[[124 123 131 129 127]
 [139 115 143 111 140]
 [121 133 114 141 116]
 [134 131 133 122 135]
 [115 144 113 143 116]
 [141 116 144 113 143]
 [146 115 148 106 146]
 [139 115 137 120 137]
 [140 110 150 105 147]
 [131 126 128 126 131]
 [134 135 136 124 135]]
->
[[134 135 136 124 135]
 [131 126 128 126 131]
 [140 110 150 105 147]
 [139 115 137 120 137]
 [146 115 148 106 146]
 [141 116 144 113 143]
 [115 144 113 143 116]
 [134 131 133 122 135]
 [121 133 114 141 116]
 [139 115 143 111 140]
 [124 123 131 129 127]]

[[127 121 135 136 122 129 123]
 [126 112 142 147 114 130 116]
 [128 128 126 125 129 127 128]
 [127 129 124 124 129 126 128]
 [131 136 125 123 135 129 135]
 [127 128 126 125 128 127 128]
 [127 114 141 144 116 130 118]
 [131 135 126 122 135 129 133]
 [126 114 140 144 116 130 118]
 [135 150 118 113 147 130 145]
 [134 147 119 115 144 130 142]]
->
[[134 147 119 115 144 130 142]
 [135 150 118 113 147 130 145]
 [126 114 140 144 116 130 118]
 [131 135 126 122 135 129 133]
 [127 114 141 144 116 130 118]
 [127 128 126 125 128 127 128]
 [131 136 125 123 135 129 135]
 [127 129 124 124 129 126 128]
 [128 128 126 125 129 127 128]
 [126 112 142 147 114 130 116]
 [127 121 135 136 122 129 123]]

[[136 133 124 109 115 117 123 135 140 123 111 132]
 [139 147 134 128 144 123 119 131 128 128 123 134]
 [137 124 136 124 124 113 134 132 129 114 120 123]
 [135 128 145 146 126 124 142 105 120 127 140 124]]
->
[[135 128 145 146 126 124 142 105 120 127 140 124]
 [137 124 136 124 124 113 134 132 129 114 120 123]
 [139 147 134 128 144 123 119 131 128 128 123 134]
 [136 133 124 109 115 117 123 135 140 123 111 132]]

[[139 141 123 116 123 130 132 123 121 116 137 135 121 133 144]
 [131 132 128 127 128 130 130 128 128 127 132 131 127 131 133]
 [127 127 130 131 129 129 128 130 130 130 128 128 130 128 126]
 [116 113 142 154 142 130 128 142 145 154 119 121 145 124 107]]
->
[[116 113 142 154 142 130 128 142 145 154 119 121 145 124 107]
 [127 127 130 131 129 129 128 130 130 130 128 128 130 128 126]
 [131 132 128 127 128 130 130 128 128 127 132 131 127 131 133]
 [139 141 123 116 123 130 132 123 121 116 137 135 121 133 144]]

[[135 128 121 141 131 118 132 121 127 120 131 135 131 134 127 127]
 [129 128 123 132 127 126 129 122 128 125 133 130 128 132 127 130]
 [133 128 121 135 131 150 132 124 127 123 133 133 131 134 129 128]
 [122 130 133 119 125 118 124 132 127 132 125 122 125 122 130 129]]
->
[[122 130 133 119 125 118 124 132 127 132 125 122 125 122 130 129]
 [133 128 121 135 131 150 132 124 127 123 133 133 131 134 129 128]
 [129 128 123 132 127 126 129 122 128 125 133 130 128 132 127 130]
 [135 128 121 141 131 118 132 121 127 120 131 135 131 134 127 127]]

[[157 101]
 [150 111]
 [ 99 157]
 [152 101]
 [ 98 154]
 [144  98]
 [156 100]]
->
[[156 100]
 [144  98]
 [ 98 154]
 [152 101]
 [ 99 157]
 [150 111]
 [157 101]]
